In the data rows, 128 means zero.
Some points:
[094, 167, 101, 092, 255, 154, 099, 085, 151, 188, 142, 120, 199, 175, 119, 143, 136, 091, 128, 206, 255, 230, 076, 127, 255, 139, 096, 169, 126, 122, 138, 200]
[109, 147, 255, 143, 107, 193, 123, 085, 120, 117, 089, 112, 255, 121, 132, 144, 132, 078, 139, 135, 077, 162, 085, 167, 125, 193, 170, 098, 123, 145, 135, 125]
[119, 150, 102, 143, 104, 000, 130, 208, 156, 131, 155, 120, 097, 132, 218, 090, 158, 120, 131, 137, 153, 130, 133, 082, 120, 169, 148, 255, 142, 157, 185, 101]
[129, 138, 116, 142, 124, 196, 145, 189, 129, 167, 144, 129, 147, 198, 098, 110, 100, 143, 121, 114, 080, 003, 098, 145, 136, 047, 121, 135, 151, 078, 140, 126]
[105, 164, 138, 152, 125, 002, 143, 227, 153, 097, 141, 132, 106, 140, 083, 164, 121, 133, 177, 172, 111, 134, 136, 255, 116, 140, 136, 216, 120, 113, 123, 120]
[107, 113, 067, 146, 082, 148, 165, 174, 089, 075, 127, 161, 127, 134, 137, 126, 130, 107, 119, 100, 255, 148, 077, 125, 126, 144, 126, 081, 134, 117, 120, 222]
[104, 107, 131, 088, 081, 123, 147, 150, 153, 123, 146, 137, 113, 116, 121, 132, 154, 165, 173, 082, 124, 126, 132, 110, 089, 152, 069, 164, 137, 111, 041, 132]
[153, 127, 048, 163, 148, 133, 060, 125, 161, 121, 117, 143, 132, 141, 137, 196, 110, 117, 132, 108, 150, 108, 149, 126, 095, 133, 170, 085, 155, 172, 127, 106]
[127, 103, 098, 126, 099, 050, 117, 129, 109, 105, 161, 150, 217, 130, 000, 164, 127, 137, 051, 104, 117, 134, 113, 055, 101, 166, 127, 162, 013, 108, 125, 115]
[111, 104, 105, 128, 117, 157, 200, 159, 121, 137, 156, 150, 151, 113, 161, 097, 127, 103, 119, 102, 116, 044, 132, 129, 119, 077, 086, 125, 099, 196, 119, 078]
[203, 154, 145, 131, 093, 170, 129, 127, 098, 106, 160, 170, 109, 058, 146, 159, 094, 156, 112, 167, 123, 155, 099, 130, 118, 078, 067, 145, 166, 166, 134, 093]
[142, 048, 136, 151, 255, 125, 117, 125, 095, 137, 138, 107, 113, 120, 119, 119, 147, 058, 137, 114, 050, 180, 119, 077, 255, 109, 105, 136, 130, 129, 112, 189]
[157, 173, 097, 142, 090, 123, 198, 168, 110, 112, 132, 065, 102, 159, 164, 158, 082, 101, 135, 102, 042, 158, 098, 131, 144, 109, 129, 081, 083, 235, 116, 110]
[188, 155, 255, 103, 124, 140, 149, 110, 091, 170, 151, 135, 195, 149, 126, 118, 124, 139, 161, 102, 141, 109, 082, 120, 115, 152, 118, 127, 131, 103, 166, 086]
[130, 083, 129, 131, 096, 173, 113, 158, 139, 129, 129, 123, 167, 085, 182, 114, 112, 165, 135, 168, 146, 110, 137, 132, 115, 163, 090, 121, 102, 113, 103, 101]
[115, 138, 108, 092, 061, 178, 179, 088, 180, 115, 129, 126, 137, 210, 144, 099, 123, 091, 097, 189, 143, 161, 139, 136, 111, 102, 109, 113, 122, 116, 124, 121]
[117, 134, 123, 131, 126, 070, 187, 104, 076, 122, 149, 112, 075, 104, 126, 148, 096, 133, 203, 126, 096, 089, 182, 202, 123, 153, 122, 204, 078, 076, 136, 112]
[155, 117, 089, 167, 131, 135, 148, 154, 116, 090, 120, 109, 153, 103, 134, 091, 151, 150, 144, 206, 142, 102, 148, 091, 112, 103, 176, 085, 132, 113, 092, 091]
[164, 123, 255, 123, 160, 169, 130, 119, 128, 142, 127, 154, 255, 136, 193, 122, 121, 183, 000, 138, 108, 133, 135, 116, 104, 154, 141, 127, 090, 123, 127, 102]
[181, 171, 080, 208, 090, 099, 081, 075, 120, 172, 139, 135, 138, 174, 099, 130, 144, 121, 193, 159, 196, 185, 255, 082, 109, 173, 225, 191, 106, 083, 126, 125]
[143, 084, 171, 162, 091, 175, 081, 123, 127, 158, 153, 119, 093, 112, 147, 095, 111, 092, 159, 112, 112, 147, 097, 131, 116, 169, 126, 101, 137, 063, 088, 115]
[218, 081, 004, 145, 111, 143, 115, 145, 109, 088, 142, 122, 138, 152, 111, 131, 184, 133, 127, 121, 103, 092, 112, 115, 094, 124, 133, 130, 181, 171, 146, 107]
[104, 102, 169, 178, 068, 176, 077, 121, 053, 148, 154, 094, 049, 127, 141, 145, 142, 132, 112, 151, 131, 172, 127, 132, 114, 092, 075, 116, 114, 111, 107, 107]
[149, 141, 062, 102, 136, 186, 079, 113, 113, 136, 133, 145, 098, 082, 123, 111, 114, 159, 149, 098, 087, 118, 120, 161, 125, 113, 170, 109, 135, 233, 170, 096]
[083, 103, 087, 108, 113, 166, 136, 140, 095, 124, 121, 132, 087, 126, 117, 121, 113, 155, 100, 091, 095, 050, 162, 126, 138, 159, 128, 097, 151, 216, 205, 133]
[086, 121, 079, 073, 086, 164, 128, 061, 160, 165, 130, 103, 135, 124, 164, 135, 068, 136, 143, 194, 145, 159, 119, 127, 091, 202, 169, 146, 113, 120, 149, 125]
[088, 125, 119, 114, 034, 089, 107, 056, 090, 000, 086, 114, 230, 119, 153, 091, 113, 070, 105, 101, 135, 178, 119, 095, 165, 070, 099, 190, 149, 103, 144, 109]
[133, 124, 133, 116, 115, 063, 148, 143, 121, 255, 000, 113, 090, 108, 061, 123, 134, 149, 144, 213, 112, 127, 074, 071, 089, 127, 081, 182, 063, 133, 101, 129]
[119, 164, 169, 123, 133, 138, 104, 146, 171, 085, 118, 155, 116, 128, 151, 164, 176, 144, 171, 110, 106, 177, 137, 120, 108, 076, 142, 074, 113, 060, 170, 085]
[135, 139, 175, 192, 098, 194, 123, 140, 147, 115, 138, 135, 097, 086, 131, 159, 137, 108, 123, 141, 099, 143, 116, 119, 101, 213, 104, 143, 161, 133, 162, 133]
[093, 140, 117, 100, 099, 167, 130, 087, 110, 131, 135, 131, 095, 255, 133, 041, 110, 071, 150, 161, 134, 161, 104, 144, 122, 098, 107, 110, 092, 164, 116, 070]
[114, 152, 126, 152, 171, 145, 152, 128, 164, 108, 167, 120, 113, 107, 123, 115, 112, 168, 162, 076, 171, 172, 060, 128, 211, 139, 080, 118, 087, 130, 136, 251]
[079, 112, 099, 117, 085, 158, 157, 090, 127, 117, 145, 135, 137, 135, 120, 126, 129, 102, 164, 154, 123, 074, 077, 176, 101, 184, 084, 225, 131, 045, 109, 122]
[124, 082, 111, 160, 198, 140, 143, 125, 148, 095, 112, 080, 125, 093, 140, 158, 169, 148, 128, 082, 226, 160, 198, 098, 255, 166, 163, 123, 112, 115, 080, 119]
[143, 103, 139, 090, 099, 065, 143, 151, 123, 123, 157, 090, 133, 150, 118, 148, 086, 128, 150, 106, 155, 122, 069, 093, 105, 125, 090, 081, 133, 065, 135, 102]
[120, 157, 130, 184, 124, 110, 126, 141, 161, 151, 157, 126, 137, 140, 134, 132, 088, 090, 098, 162, 136, 099, 249, 049, 103, 068, 153, 143, 132, 165, 102, 167]
[095, 133, 137, 174, 105, 141, 136, 144, 094, 104, 152, 167, 107, 108, 153, 140, 118, 107, 125, 134, 112, 098, 089, 120, 098, 145, 075, 089, 111, 140, 125, 112]
[124, 138, 101, 111, 139, 074, 131, 164, 147, 169, 154, 144, 160, 123, 141, 101, 108, 051, 129, 134, 129, 145, 126, 086, 058, 150, 107, 150, 159, 108, 125, 127]
[088, 193, 040, 016, 096, 166, 103, 050, 174, 166, 117, 074, 176, 150, 139, 146, 228, 038, 166, 248, 126, 046, 107, 142, 141, 133, 068, 110, 078, 130, 169, 102]
[139, 041, 135, 123, 173, 121, 152, 143, 163, 151, 143, 157, 161, 064, 133, 101, 123, 126, 142, 091, 090, 169, 114, 101, 255, 120, 115, 102, 123, 114, 138, 231]
[129, 123, 086, 079, 241, 185, 138, 171, 071, 095, 128, 103, 140, 167, 131, 100, 128, 119, 145, 146, 234, 205, 121, 143, 134, 153, 098, 118, 079, 138, 158, 255]
[124, 116, 125, 137, 109, 000, 151, 100, 146, 085, 094, 110, 077, 118, 000, 114, 117, 130, 000, 177, 125, 123, 152, 255, 132, 113, 112, 165, 080, 077, 141, 100]
[170, 104, 145, 157, 157, 124, 145, 091, 175, 098, 148, 100, 087, 096, 153, 153, 127, 111, 130, 106, 129, 173, 149, 116, 057, 084, 131, 124, 113, 130, 125, 117]
[245, 163, 117, 112, 112, 167, 132, 175, 152, 089, 125, 119, 124, 094, 140, 104, 123, 091, 139, 137, 146, 141, 141, 123, 098, 111, 116, 103, 126, 094, 112, 099]
[091, 145, 106, 164, 146, 110, 115, 069, 149, 143, 135, 145, 150, 089, 124, 101, 125, 137, 135, 109, 132, 161, 172, 115, 076, 132, 167, 094, 167, 184, 141, 117]
[115, 128, 096, 095, 231, 141, 136, 118, 138, 119, 129, 135, 089, 104, 160, 101, 112, 153, 095, 069, 102, 154, 146, 109, 230, 161, 147, 134, 109, 107, 082, 110]
[130, 135, 095, 128, 134, 136, 043, 114, 180, 114, 115, 116, 155, 107, 161, 175, 065, 127, 111, 101, 142, 100, 097, 131, 084, 176, 186, 140, 115, 155, 100, 109]
[123, 101, 122, 149, 120, 116, 115, 160, 091, 107, 127, 082, 113, 248, 187, 155, 096, 123, 109, 125, 047, 035, 099, 101, 123, 071, 081, 097, 186, 081, 135, 162]
[098, 189, 106, 118, 141, 121, 168, 075, 145, 171, 158, 104, 121, 134, 109, 088, 171, 158, 116, 095, 098, 188, 124, 106, 097, 137, 143, 120, 178, 126, 128, 092]
[076, 132, 101, 118, 090, 149, 163, 078, 127, 184, 145, 163, 113, 140, 150, 178, 172, 088, 107, 104, 129, 122, 082, 140, 108, 129, 125, 105, 122, 144, 168, 089]
[136, 087, 255, 040, 122, 124, 105, 143, 136, 101, 150, 096, 020, 139, 109, 138, 121, 130, 171, 175, 158, 063, 103, 086, 095, 133, 181, 150, 149, 158, 134, 174]
[126, 250, 082, 092, 207, 160, 117, 125, 115, 123, 091, 172, 060, 124, 119, 164, 105, 177, 105, 067, 110, 144, 145, 104, 182, 175, 117, 107, 189, 110, 098, 205]
[112, 141, 106, 071, 122, 111, 184, 095, 098, 170, 105, 192, 100, 126, 131, 163, 128, 175, 162, 101, 097, 184, 114, 128, 126, 182, 199, 058, 230, 150, 169, 069]
[101, 132, 187, 165, 145, 104, 044, 134, 119, 097, 152, 119, 091, 088, 167, 078, 117, 172, 156, 126, 118, 061, 088, 107, 117, 149, 139, 069, 085, 125, 120, 099]
There is one direction along which these points spread out most. Take the direction at right angles to it along which they spread out most. Go by this last direction. Where along it does each point below lie, from 0 to 99? 50 is the average, and the first point above lies past it. One standard deviation of the points above along it is 16.
[155, 120, 125, 123, 127, 000, 107, 196, 111, 154, 102, 137, 121, 115, 114, 104, 133, 139, 099, 167, 121, 134, 160, 255, 122, 133, 131, 183, 170, 127, 119, 154] 76
[138, 109, 065, 118, 110, 157, 103, 140, 160, 146, 135, 140, 137, 255, 150, 159, 163, 194, 114, 142, 024, 155, 139, 142, 127, 103, 135, 150, 162, 255, 089, 125] 35
[131, 136, 123, 131, 123, 101, 123, 137, 115, 142, 137, 085, 171, 083, 082, 127, 105, 154, 206, 107, 119, 149, 215, 102, 099, 151, 088, 117, 154, 106, 138, 117] 55
[085, 112, 119, 150, 108, 187, 131, 154, 173, 151, 080, 170, 099, 097, 098, 122, 091, 160, 163, 094, 095, 190, 113, 111, 115, 035, 153, 133, 167, 133, 172, 109] 35
[086, 192, 255, 033, 096, 181, 060, 167, 111, 176, 130, 171, 072, 108, 150, 153, 187, 092, 052, 087, 123, 081, 127, 131, 144, 133, 227, 106, 072, 075, 130, 101] 37
[120, 131, 069, 087, 141, 133, 169, 091, 078, 110, 150, 153, 156, 069, 164, 156, 137, 138, 127, 196, 107, 076, 078, 112, 083, 068, 159, 136, 126, 147, 077, 154] 46
[161, 136, 108, 149, 111, 140, 151, 094, 135, 114, 118, 136, 163, 167, 139, 112, 152, 133, 164, 095, 180, 065, 133, 134, 096, 100, 121, 135, 114, 244, 115, 111] 43
[148, 134, 089, 213, 150, 155, 100, 075, 214, 197, 043, 141, 114, 172, 111, 118, 110, 173, 096, 077, 127, 003, 234, 116, 149, 130, 228, 103, 231, 096, 169, 142] 36
[105, 125, 134, 138, 125, 169, 148, 161, 103, 103, 147, 087, 117, 098, 128, 077, 177, 169, 135, 128, 107, 145, 109, 115, 083, 066, 134, 115, 156, 103, 092, 131] 39
[089, 135, 080, 084, 041, 152, 125, 082, 142, 186, 166, 058, 149, 137, 150, 103, 184, 116, 096, 184, 147, 138, 065, 126, 102, 098, 132, 140, 074, 088, 153, 158] 67
[106, 128, 094, 109, 120, 159, 090, 130, 095, 140, 137, 170, 087, 118, 131, 124, 122, 127, 144, 163, 177, 082, 126, 115, 113, 168, 115, 121, 153, 126, 104, 085] 47
[129, 121, 105, 107, 143, 117, 133, 094, 177, 162, 141, 216, 081, 153, 126, 165, 125, 170, 128, 128, 087, 215, 142, 110, 095, 137, 173, 059, 166, 058, 180, 112] 44
[137, 186, 095, 096, 219, 138, 127, 082, 107, 119, 121, 132, 128, 137, 136, 144, 184, 122, 127, 120, 185, 114, 143, 117, 200, 108, 114, 134, 131, 120, 142, 250] 56
